One turning vector, and how many steps it has turned:
The counts run from 0 to 518.
85 116 108 67 122 152 113 106 83 111 99 141 82 100 94 110 105 132 92 122
 101 107 72 79 137 91 88 90 91 124 92 97 149
174
116 82 82 140 119 96 107 80 87 91 77 72 127 111 134 77 87 77 79 112 85
 67 105 96 117 95 133 72 67 96 120 127 105
432
91 104 87 123 90 99 112 122 128 93 93 59 143 134 102 121 102 85 113 120
 125 100 78 154 115 116 100 65 81 102 109 122 125
118
97 105 106 99 113 122 85 125 131 102 102 119 54 72 70 131 121 120 104 98
 106 94 78 122 73 129 99 111 113 71 102 62 130
39
76 106 121 80 104 124 119 89 97 110 75 118 110 117 78 85 88 95 110 103
 91 95 68 57 146 96 93 92 73 119 127 97 130
168
88 107 96 93 118 114 120 113 86 91 129 131 117 79 120 134 98 126 94 120
 128 72 100 128 129 80 106 88 95 122 73 138 144
312
103 63 99 116 134 120 82 82 67 89 104 94 93 93 132 99 111 106 47 143 87
 101 112 78 89 77 101 105 99 105 101 120 98
403
65 80 124 109 103 139 107 93 98 105 68 112 109 120 83 107 87 67 102 104
 85 89 87 47 128 81 80 117 76 131 115 115 96
191
100 101 101 126 140 119 97 104 78 119 81 144 68 67 110 111 110 124 75
 103 107 72 74 106 109 87 108 98 117 108 76 118 148
42
57 86 118 103 126 129 93 99 80 106 90 125 74 87 92 143 92 105 68 125 123
 103 76 78 134 77 68 113 99 113 98 113 131
197
100 61 76 125 116 130 77 106 82 101 71 113 117 87 88 82 76 101 67 120
 109 66 85 94 96 96 137 110 71 135 112 135 102
25
104 84 74 125 128 134 75 110 96 87 111 118 72 106 134 162 107 64 99 137
 95 97 116 114 86 76 91 111 117 93 83 90 109
399
99 111 134 128 102 100 122 101 111 117 55 47 98 119 105 61 118 117 80 93
 92 110 96 96 101 110 104 67 101 64 96 130 117
253
107 114 104 99 143 118 114 71 73 118 107 107 99 75 152 94 121 105 99 125
 76 97 140 70 110 71 90 86 108 87 87 105 116
265
109 93 141 102 101 134 111 117 111 89 118 93 69 105 108 108 139 110 93
 123 63 104 105 57 70 86 95 111 119 83 73 94 106
396
112 95 90 85 116 96 98 65 102 93 91 73 93 78 141 60 102 115 69 110 90
 108 152 81 96 70 92 79 92 72 125 124 91
270
117 114 96 98 108 101 80 112 126 87 89 93 41 91 113 81 103 124 74 99 107
 123 109 128 71 90 88 91 128 54 96 117 114
68
100 93 78 109 105 151 87 112 129 114 83 121 106 100 67 100 99 71 154 86
 84 77 99 103 72 120 118 117 83 105 121 75 100
348
94 85 71 96 102 83 87 101 125 81 117 54 115 97 115 121 99 104 77 132 136
 108 114 148 93 115 95 82 73 91 141 102 103
113
108 94 40 78 122 134 77 89 98 118 84 131 117 75 101 85 78 97 122 107 128
 83 123 133 94 89 115 87 88 113 115 128 114
158
77 93 132 115 138 127 100 80 75 130 68 93 81 104 98 97 119 94 84 116 82
 113 64 58 123 107 86 91 96 95 115 68 123
59
109 93 53 113 101 121 98 116 100 83 93 124 139 99 121 99 66 92 100 107
 106 53 105 123 114 84 136 89 72 125 90 142 118
318
97 85 98 102 127 139 97 115 73 98 110 145 97 68 103 112 104 134 75 125
 90 63 90 87 101 83 119 115 93 131 78 111 129
19
99 87 99 123 128 136 102 103 75 87 112 126 81 116 139 147 105 68 88 138
 78 98 91 76 101 66 94 103 103 104 72 93 120
398
99 97 133 100 100 99 112 114 115 84 97 56 85 111 119 81 122 138 62 118
 104 122 113 114 94 84 87 77 110 76 95 141 107
92
83 106 123 73 81 122 110 99 136 106 78 93 112 98 56 56 103 103 126 78 97
 94 110 74 87 111 90 103 76 90 143 102 92
166
93 83 108 117 129 128 120 80 75 101 124 94 128 108 137 130 131 83 108
 149 70 92 127 63 108 87 96 86 91 109 94 100 107
105
103 124 147 72 89 114 138 110 138 90 104 66 106 128 94 100 139 111 116
 116 89 115 113 77 102 99 72 83 92 70 107 92 113
281
93 79 82 90 125 130 56 90 121 93 101 134 59 86 96 122 102 90 100 124 98
 115 110 95 78 87 77 123 103 80 129 64 96
377
63 92 135 102 91 110 124 89 129 103 98 97 129 75 55 104 122 114 123 90
 95 68 120 60 93 114 96 123 83 98 131 96 101
327
104 130 69 66 108 116 102 114 104 104 95 121 110 99 121 99 75 116 100
 111 124 105 96 145 129 80 102 61 94 103 95 139 139
473
108 86 116 117 77 130 94 149 130 85 89 89 78 99 73 88 101 128 83 90 94
 101 107 115 49 92 107 116 112 88 85 150 92
206
109 125 72 97 125 95 101 93 108 103 113 115 97 87 131 143 115 106 106
 124 123 97 100 151 121 108 99 66 96 80 96 76 152
445
